One vector is turned by the same rotation once a step. Each row is the vector after some number of steps, and that number follows the row.
The counts run from 0 to 248.
 188  -71 -113  475  -27 -122 -380  123 -157 -160   46    3 -127  -45 -210 -224  545  235 -141 -342 -138 -281 -443  541   43   -2   27   29  166  369 -177   54 -124  -19 -187   47  102  -69 -243  -25 -383  346   73  634 -303  -79  -76  187 -154   54 -144  313 -223 -262  -29 => 65
 -89   92 -272  536 -280  -87 -252  232    9  -94  -61  -84 -196 -193  -91  252  462 -109 -426  -45   69 -350 -265  522  196    7 -427  213  188  129 -103 -187 -374  297 -476  -75   89   34   80   55  198  162 -252  104 -258 -125 -278 -108 -350  242   67  222  -21  -89  333 => 122
  -1 -116  110  344  123 -365  -84  100   75  -54 -179   79   19  282 -263 -205  -13  296 -303  198  229 -210   -2   31  364  170 -584  443  -33  468 -220  -67   98 -154 -356 -141  -24  -55   51  -66 -401  322   49  313 -334  -47 -149  176 -376  346    3  324  219 -302    6 => 194
-231  -73   64  520 -108 -176 -199  410 -285 -276   78  -20    8 -133 -227 -118  102  299  -19  -51   77 -302 -390  312  102  268 -557   50   44  180 -405 -417   31 -364 -125  -90 -203 -208  141 -200 -208  226  114  311 -172 -389    1  102  -24 -246   74  339  390 -138  117 => 49
 -78  -94 -266  524   -4 -282 -118  436  -52  -55   67  -47  -53 -147 -223  -93 -107  447 -401 -255  186 -565 -204   80  204 -193 -210   53  139  289 -371   63  -73  -33 -458  -51  -62  126  213 -171  149  191   92  349  -74 -466 -294  145   79  -47  337  126   25   93   66 => 217
  14 -214  -72  411  -56   26 -324    0 -122   -3 -183  -66    3   -5 -287  -63   72  184 -264  193  156  -92 -330  457  265  159 -313 -101  175  188 -269  -67 -184 -237 -242 -474  416 -124 -228 -134 -205  372 -207  324 -111  -36 -500  481 -153   75  -62  403   69 -349 -158 => 106
-195   46 -125  428 -292  118 -265   40   52   17 -160   25 -209 -274  -17  244  548  -13 -432  138  172 -342 -382  577   99  -25 -386   84  336   62  -77 -242 -491  -68 -248   -9  200  160  -46  -33  -48  176 -127  193 -103  -55 -272   43 -369  236   19  468  -28  -60  116 => 6
 -49 -273 -133  348 -198 -342 -306  235  -59 -126  102 -208 -115 -164 -289   19 -142  468  -20 -127  251 -377  -92  370  277   36 -443  112  176  227 -168 -139  328 -390 -154 -232  -21 -249  -12  -87 -219  316 -207  220 -437 -297 -155  359 -112  118  244  168  303  -73   -5 => 206
 113  -45  -38  648  231 -130  105  120  -64 -178 -175  102  -37  168 -408 -326   42  268 -505   80   60 -308 -189   83  341  226 -575  160  161  388 -291 -153 -281   91 -213  -55  -64   10  200 -143 -214  164  174  319 -115 -118 -400  118 -198   12  135  451   67 -167   51 => 115
-324  161  129  355 -489 -217 -341  469 -248   56 -143 -106   14 -276    8  208  378  -60 -294   23  307 -371 -330  505   52   -2  -47  244   45  225 -247  -44 -341  134 -517  -17  143  222 -132   23  135  194   85  311 -119 -244   42   63  -30  312  -42  227  -81   29  257 => 160
-333 -142 -332  378 -126 -116 -276  455 -169  -39  -80  -97 -274  -85 -304  206  310   67 -591  243   25 -300    5  317  117  -99 -343  366    8  162    3 -507 -111  -66 -399 -158   62   10 -146  191   88  144 -267  185 -213  -75 -211  121 -212  209  101  388   44 -127  336 => 201
  -7   -4  158  363 -387 -251 -349   21 -122   59  -17 -175   86 -311  -41 -138   37  389   73 -172  267 -468 -317  559  117   53 -232   41  271  347 -308  111   34 -347 -107  157  -22  -76 -157  -46 -378  333  204  393 -363 -388   69  132 -143  164  -24  294  122  -26 -120 => 168
 -58 -214  -73  598  284 -247   85  565 -146 -291  -41  188 -198  237 -471 -258  152  316 -453  -17  -54 -282 -101  -37  233   45 -350  179  -48  278 -313 -201  -56   87 -352 -259 -197  136  120  -67 -165  214  -16  527  -52 -142 -162  208  -47   98  129  337  101 -112  165 => 37
-269  -21  -69  520 -260  -68 -284  577 -275 -271  -41   36 -165 -170 -168  340  501 -131 -239  -56   71 -301 -399  500   59   89 -271   25  154  -10 -192 -388 -319   99 -321 -261  -35  126  -84  -13  194  151 -244  306  -35 -178 -111  100 -106  127   44  354   66  -58  259 => 45
 161 -139 -104  495 -104 -419 -274   97   78 -190  164 -109  -42 -111 -170   11   45  389  148 -320  119 -406 -251  459  237   -6 -514  103  179  199 -180   48  189 -119 -241   31 -155 -238  161  -36 -286  284  -68  208 -546 -353  -33   17 -346  155  138  100  312 -168   27 => 129
-281 -185 -486  295 -101 -376 -322  195   84  107  185 -170 -257 -111 -120    5   83  438 -459  -95  143 -446  -89  211  171 -244 -407  268   70  243 -101 -194  127 -232 -455    6   98 -215  186  -47    2  224 -127  136 -340 -322 -209 -121 -269   10  268  -10   48 -125  303 => 22
-200   34   44  283 -273 -178 -355  103 -241   -5   63 -155    0 -200  -96 -215  114  433 -104 -104  175 -370 -419  441   92  234 -326  123  135  340 -335 -298   77 -511  -63   81   41 -253  -16 -180 -406  274  284  334 -209 -362   23   68  -58 -219  -24  285  136 -112    5 => 166
-188 -100 -439  365   13 -229 -236  114 -119  196 -174 -139  -24  176 -111  -92  137   29 -514  319   20 -160 -162  186  246 -114 -513  420 -203  301 -213 -303 -249  -15 -665  -81  214 -195   42  154   49  268 -147    1 -265  -94 -311 -117 -362   52  -49  129   77 -449  221 => 19
-372 -128 -310  286 -213 -298 -240  318  -31  163  -18 -184  -70 -281 -169  -56  -87  511 -543   83  338 -590    0  177  116 -209 -184  196  105  363 -202 -135    2 -315 -358  -34  195   30   32 -135   36  224   54  301 -119 -391 -238  189   29   19  230  150  -20  126  145 => 100
-336  -55   24  267 -124 -248 -390  382 -163  -97   77   70  -60   34   51  199  326   97  181   84  215 -104 -590  356  131  -96 -217 -128 -155  -59 -504  -88 -103 -402 -460 -450  141  -31   55 -182 -127  403 -296  314   -9 -283   34  219 -223  167 -180   72  276 -303  -53 => 147
-245 -213 -271  360 -188 -195 -253  330   26   93   -6  -91 -133 -291 -245  -62  -49  500 -543  -80  242 -634   -7  251  139 -216  -58  132  267  355 -106  -60   27 -235 -257  -37  169   51  -55 -144  -18  262   19  414 -210 -347 -250  282   30  145  292  249 -113  115  141 => 101
  25 -175 -233  444   33 -396 -262  495    2 -249  130   71 -285   23 -269  -78  355  404 -283 -485  -21 -462 -167  220  143 -221   13  134   40  310 -143   37  120   59 -384  -63 -125   89  -73  -53  -99  319 -122  604 -251 -241   21  212  -57  245  180  129 -152   17  227 => 141
 153  -20   61  529 -180 -389 -102  -48  136   60  -90  -91   31 -137 -108  -75 -102  334  -22  -80  307 -489 -125  332  332   80 -578  279  229  376 -211  213   48  -94 -258  171 -121  -78  142   -2 -319  251   75  264 -467 -225 -139   37 -436  345  189  269  255  -81  -90 => 13
-216   57 -167  478 -229  -81 -275  206  -18 -148  108   31  -75 -254   53  304  306  105    8 -104  265 -374 -646  496  133    1 -502 -189  159 -106 -407  -49 -324 -116 -377 -133   92   13  343 -226   75  198 -135  116  -53 -394 -184   10 -213    7   69   97  209  -72  127 => 226
 -78   44  140  320  189 -392 -147  174  -17  -50 -116  224  -59  309 -141 -420  311  271 -376   43   99 -170 -190    4  231  100 -301  358 -108  562 -296   -6  -24 -114 -370   -7  -29   74  102 -195 -462  327  282  563 -187  -43  -18   45 -235  240 -159  282  -50 -234   81 => 77
-470    4 -151  227 -159  -80 -254  298 -162   14 -130   93 -316  -28  -58  120  583   28 -430  291   61 -263 -185  401  -53  -58 -349  287   81  211  -18 -617 -161 -329 -208   12    8   68 -112   67 -224  191 -113  325 -155  -35   63    3 -290  256 -144  465   16 -123  247 => 85
-465 -148 -270  237  -83 -260 -202  299 -228  314 -139 -151   88  -75 -116 -121 -144  314 -524  401  252 -396  -96   49  118 -197 -332  257 -119  289 -405 -297  -70 -393 -548 -136  187  -95  -25  -18   36  213   35  155  -10 -336 -211  121  -35   21   25  191   96 -136  137 => 98
  74 -354  -57  625 -102  -62 -126  218 -253  -53 -182 -106  -21  -40 -350   98  -53   56  -81  106   16 -288 -210  469  183 -198 -229 -101  189  -16 -353   30 -293   26 -390 -247  -77   47 -325  318  -64  272 -321  256 -268 -139 -228  357 -222  451   56  490  210 -186  -80 => 210
 121 -323   -2  542 -190 -181 -151  270 -151  -83  -72 -170   16 -126 -294  127  -31  120   13  -27   76 -361 -171  503  249 -131 -221  -84  242   30 -292  141 -119    7 -316 -208  -45   27 -277  285  -58  275 -372  289 -377 -174 -186  377 -220  445  164  442  224 -115 -109 => 209
 139   57   35  482   28 -271  -97  129   85  -91 -152  -11  115  175 -232 -265  -20  239 -314  -59  261 -187 -193  115  466  357 -568  258   11  412 -380  132 -106  104 -459 -208  169 -138  269 -255 -168  298  165  232 -204 -111 -402  114 -126   26   91  140  116 -290  -14 => 117
 -13  -75   67  557 -106  -89 -153  -91 -276  305 -301  -73  170   -7  -80 -152  200  -13 -167  222   -5 -258 -365  428   69 -135 -139   27  151  240 -373  122 -525  -11 -411   74   66   79 -317  315 -252  264   62  306 -210 -166  -65   29 -268  304 -296  563   33 -287  -92 => 172
-344 -244 -343  381  -70 -168 -279  385 -195 -132  -36 -144 -207  -13 -396   30  140  252 -504  200   11 -274  -40  262  151  117 -524  268   -2  238  -75 -663  120 -358 -174 -226   87 -234  -64   33 -145  193 -152  219 -257 -160 -190  174  -82  -75  153  364  151 -202  219 => 203
-289   35 -240  358   31 -189 -202  -39 -222  388 -139  -57   97   19   48 -293   22  241 -380  402  132 -316 -386  111   77 -221 -318  161  -90  290 -500 -125 -369 -338 -586   67  167  -55  107   -9 -163  260  232  183    7 -309 -136 -176 -266  -77 -186  225   16 -323   41 => 175
